One turn moves every row onto another: examples first, then more rows asked:
Dufi: [  7  12   9 -10   6  -2 -30  15   2 -15  -1  -2  -8   0 -21  -1 -19  36
 -22  -7  13 -17  15  -6   0  -9  15 -25  22  32  20  19   7   0  -1  11
   0 -12   1   6 -11  32  40  -5  24   9  13   7  -8   1   0  -2 -14  -2
 -10   2 -11 -14  -8  38  13 -19  39 -18]
Zada: [-14  -4   5 -45   6  -5 -18  -3  32  -5   5   3  13 -13   1  -7   5  20
 -22  -4  -1  -3  11  -5   2   3 -11   3  -1   5   3  37   8  -7   5   2
  15  -7 -16  19   5   4   7  -2  10 -14  -8  -6 -18   9  19  14 -12 -12
  -2 -14  -3 -10  -4  14 -30 -11  49 -22]
rifun: [  7  11   8   5   5   2 -28   4  26 -15   2 -14   1   5 -18 -23  10  23
  -9 -12   0 -18  -7  -4  -5   0 -11   5  26   7  12  42  12  -7   5   2
  19  -5   2  19   0  13 -11   3   8 -32 -14 -10  -1   3   7   3   3  -3
  -2 -17 -27 -18  19  16  65 -18  30 -13]
fara: [  5  14  -7  21  23   1 -43  25  12 -15  15  -7  15   6  -8 -15  15  32
 -25 -16  21   3 -13   7 -19  -8  -3   6  31   7  -6   2  17   9  21   2
  18 -15   3   4  -8   5   0 -16  -1 -19 -22 -10  -6  11  23  -3  -8 -10
  -5  10  -4   5   7  25   1  -9   4  -9]
zitu: [ 11  10  18  11   5   3 -19  13  -1   5  -6  13 -14  -9 -21  -5  14   9
 -11 -14   9  -1  10  -2  -7  10  -1  14 -14  -2   4 -19  26 -11  14 -13
  -8   1 -35  21  -2  21  25   8   8 -20  -4  -6  13   7   7  -5  13   5
   2 -15 -17   9   0   2  -3 -26  39 -14]
Rog: [ -5  20   2  36  13  -6 -25  -1  -2 -23   1 -15   1   5 -35 -19   1  31
 -11  -6   6 -19 -10   3  -3   0 -10  14  33  -1  14 -16  11 -10   5   3
 -16  -1  -5  20  21   9   2  32  15 -13   1   3   2   1  10  10 -13   7
   1 -18 -33 -33  11   8  -9 -16  14 -16]
beg: [ -3  11   6  14  -7 -15 -15  10  31 -12   0 -21   3  -8   3 -19  15   4
  -5  16   3 -25   0  -5  -2  12   2  -1   4  10  -3   7  17   2   1   1
  -2  23   7  12 -13  10   7  -7  31   2 -29 -24 -12   6   0  -5  -8  -1
 -31 -40  -6 -13   1  -8 -11 -12  47  -8]
degu: [ -4  20  10 -14  -1  -9 -31  -6   7  -7   2   9  -1 -16  11 -15   8  17
 -25  -2  10   3 -20  -4  -5  10   8   3  22  17  19   8  12   1  -7  13
   2  -4 -19   7   7  -8  13 -35  26  -1 -30 -11 -16   9 -10  -1 -12  10
 -15 -44  -7 -15 -19  -1   5   2  43  -5]
zam: [ 20  36  14  15   6   2  -2 -13  32  -9  -2  -5 -12  -5  14 -37   4  13
 -16 -12   4 -29   7  -8  -4  10 -10 -10  25   1  -4  17   4 -11  13   9
 -11  -8   7   7   7   7  -1   4  -5  19 -30   0 -14  11  -3  10 -24   3
 -26 -21  -3  -5  13  -5   4  -1  23 -17]
Gutab: [ 17  -1   0  11  -7 -12 -22   0 -10 -26  -3 -14 -12   6 -11  -9  17  15
 -10   3   6 -12   2  -9 -27   7 -30   8  30   1  -2   0   8 -26  -3   8
 -11 -14  -4  14  -8   2  -6  17  21  -5 -11   5 -16   9   6  -2  -3 -13
  31   7  -5 -24  13  20  -9 -38  22 -27]
Lumip: [ -2   3   8   3   7  -3 -17  11  67 -16   2  -1  -8   3   7 -18  25  23
 -13  -7   6 -20 -10  -8  -6   6  -5   1  13   5   5  34  11   0   8   4
  -4  -9   5  14  -1  14   5  16  20  18  -6 -14 -18  -1  10   6 -21   3
  -1 -17   8  15  -1   9 -30 -28  21 -19]
Sesu: [ 13  12  -6  -9   8  -5 -26   4  -6  18  -4  -5 -15  -1 -30  -2  -6  10
 -16 -19  -2 -22  32  -9  -9   1  -2   7  25  -2   9  24  24  -4  11   7
  17  -2  -3  13  -3   8  10 -21  26  -1  10  -8  22   3   9 -12 -25   1
  -2  -5 -17  -6 -39  16  -1 -18  29  -2]
Zarov: [-11  39  15  -5  13   1   2  -7   9  -7  -9  17 -13   3  -8 -23   5  29
 -35  -5   9 -29  -6  14   4   7  -9 -17  25   0  18  32 -15   5   8  -5
   7  -6 -15  10   9  15 -10  -9  17  10 -10   8 -18   6  17  21 -20  -9
  -8  -8  10 -13 -18   5  -2   4  29  -9]
vilub: [-10   7 -21  -2 -12  10 -34   8   6 -10  -9 -27 -24 -15 -34  -6  16  15
 -27   9  12  10 -11  -5  -8   5 -18  14  19  -4   7 -12   4   0  -7  16
 -15  -6   9  21  -5   2  -5  15  18   7  -8  -6 -15  -8   7   5  -8  13
  -6 -17 -16 -22  19  18  17 -36  16  -7]
roki: [  9  12  -3  -2  15  18 -24  -8  10 -14  13  14 -16  -2 -14 -28  16  20
 -15  -4   2   4  21 -26  19   4   7 -16  26  22  10   3   4 -12  19  27
   2   2 -16  15 -11  10  18 -13   5  -5   7  -7  10 -11   2   1  11 -11
   7   0  -9 -17 -30  19   9 -10  36   7]
Lon: [ -6  25 -13  -1  -2   0  -9   9  22 -10 -22  -7  11 -14 -25   9  10  32
 -18 -19  -3 -18 -10 -17 -21   8  -2  -8  16  -9   2  -9  13  -5  26  -4
   6  -6 -13  12  16  30   8  -7  13  11  19 -11 -21  -2  30 -10  -7   2
 -12  14 -20   0  -4  27  16 -26  23 -26]
zekis: [  5  -6  21  26  17   6 -21   3   0 -21  -4  -7   3  12 -16 -12  -3  18
 -28  -9  20  -5   3   1 -12   5 -37   6  -3   4  -7  14  -6   3   4   8
   6  -3  -8  26   1  -2  17  -3  42 -15  -6 -29   7 -14   0   5   4 -14
 -13 -14  18   5   8  16  20 -19  19  -8]
sivu: [-17  26   8   9  16 -12  -7  11   8 -17 -18   7 -22  -3 -13 -38  11  13
 -20  -2   3 -13   8 -17 -16  15  -1   3  22  13  14   4  13  -4  25  27
 -17 -26 -13  18  -4   7  16  -8  25   2  -1  24  -4   8  15 -25  18 -11
  -1 -22 -10 -16   9  23  37 -24  36 -28]

Zada moves to degu
sivu moves to Lon
Now these:
rifun moves to fara
Lumip moves to beg
Gutab moves to vilub
roki moves to Dufi

One turn moves every row onto another: examples first, then more rows asked:
vil: [ 33 -30  24   7  19 -21   2  -6 -22   9   8  -4  10   9 -34  19]
Putuk: [ 21 -40   1   4  22   1  -6 -15  -4  -3  22 -10  -1  18  -1   8]
danuz: [  7 -36   0   8  19 -18 -15 -11 -10 -11  19  -8   0  19   7  -3]
mub: [ 31 -23   6  22  30  12  -7   2  21  -3  25   7  22   3 -34  12]
viru: [ 26  -3  -2  -2  14 -18   9  -6  16   3  15   4   0  -1 -12  24]
kat: [ -4 -16   9  14   4  13  -8  -3  -7 -23  23   7  12   0   0  -1]
semov: [ 16 -22  19  12   7 -20  -8   0  47  -6  19  -1  23   4 -12  -3]
tikin: [ -1  -6  21  24   3  -4 -15   5  26 -28  18  -1  14   3 -16  -8]
pono: [  7 -38  19  17  25 -20   5  -2  40  -4  10   4   7  -6 -27   2]
Fus: [ 18 -25  20  14  19   9  -4   2 -28 -21  19  -2  21   8 -12   8]
zino: [ 18 -43  30  17  13 -32  -6   2 -10  -1  15  -5  32   6   2  10]
lali: [ 29 -35  20   9   9   1  14  -3   1   6  20 -14  12  -7 -21  29]
guvos: [ 14 -17  12  13  13  12  -1   3 -25 -23  18  -3  14  -1 -21   8]
dor: [ 15 -17  14   6   7 -30  -1  -7 -22   2  15   1  -3  -3 -35  15]
Vike: [  1  -7  19  22  17 -46  -6  -7  -3   3  14   7  18   2  -9  -6]
Par: [  8 -30  18  13   9   8 -14  -1  -9 -18  22   5  25  14   9  -4]
nofan: [  1 -37  17  21  23 -29   0   0  38  -7   8   7  10  -5 -20  -3]
Mig: [ 18 -18  24  21   8  20  -4   1  32 -13  18  -7  15   9 -24   5]
kabas: [ 19 -32  28  21  13  -5  -2  -7 -31 -17  21  -2  34  10 -15  -3]
litut: [ 11 -21  11  15  11 -49  -1   3  28  -1  14  -9  14   2 -17  -1]
buvas: [ 12 -28  13  11  11  27  -3  -2  -5 -14  22   3  16   6  -3   7]
sidid: [ 32 -36  21  14  25 -36   3   5  28   9  13 -12  20  16 -15   5]
Miga: [ 36 -21  14   0  28 -22   2   0  15   6  12   4  16  18   4  17]
nevo: [ 14 -24  34  22  14   2 -17   4  25 -16  15  -5  31  20  -6  -7]
Kup: [ 19 -24  15  29  28 -19 -25   8  12 -10  22  14  40  15 -15  -5]
zogam: [ 10 -44  23  20  30 -25   1  -1  35  -2   5   5  12   2 -20  -1]
gavo: [ 15   1  12  10  17 -33  -7  -3 -27 -15  17  -4  11   3 -29   4]
Fol: [ 17 -21  27  11  14  11   4  -3  36  -8  16  -1  15  11 -34   1]
Ropop: [ 17 -24  25  11  15 -41 -10  -4 -27  -1   9  -1  14   7 -25   9]
nam: [  3 -16  20  20   3  -7  -1  -4 -27 -28  26  -2  22  -5 -24  -5]
guk: [  8  -4  -1  26  14 -12 -16   5  17 -14  27   9  20 -11 -33  -2]
Somo: [ -8 -10  22  15   4 -13 -10   0  32 -20  18   3  13   5 -28 -11]
vav: [  7 -16  16  15  13   0 -10   3 -33 -27  18   1  20   2 -12   3]
vobeb: [ 19 -25  19   9   8 -15  -3   0  50  -5  16  -5  19   6  -8  -1]
pon: [ 17  -2  10  18  18 -12  11 -14   8  15  23   2   1 -12 -30  11]
fil: [ 32 -26  29  18  34 -16   5 -12   2  20  15   0  24  16  -8   9]
Bapu: [ 17 -22  17   8   6 -17  -2   0  48  -5  18  -1  18   1 -10   0]
Zovi: [ 30  -8  15   5  23 -10   9  -5 -19  -3  22  -8   5   3 -38  16]
Pilad: [  8 -26 -11   6  10  -5  -8 -14  -4 -13  23  -7 -13   5  -6   5]
Nafu: [ 24 -21   5  11  12 -27  11   0  32   5  17 -13   4  -2 -29   8]
gavi: [ 10 -30  35  15  18 -12 -12   3  29 -12  10   4  31  24 -15 -13]
Lugu: [ 16  -3   7   3  15 -43  -5   0  11  -9  12   8  13   6   3  11]
dusim: [ 33 -19  25   8  28 -26  -2  -3 -28  -4  19  -5  22  20 -20   8]
Nege: [ -1 -15  10  13  -4 -33  -1   0  -4 -10  20  -5   9 -18 -15  15]
nol: [ 23 -22  19  18  11  10   9  -9 -23 -16  27  -5  19  -2 -30   7]

nam moves to kabas
pono moves to nofan
Now these:
Fus moves to guvos
Somo moves to gavi
fil moves to pon
dor moves to Ropop
nevo moves to Mig
Nafu moves to litut
Putuk moves to Pilad
Lugu moves to Miga
guk moves to Kup
Nege moves to zino
dusim moves to Zovi
kat moves to Par

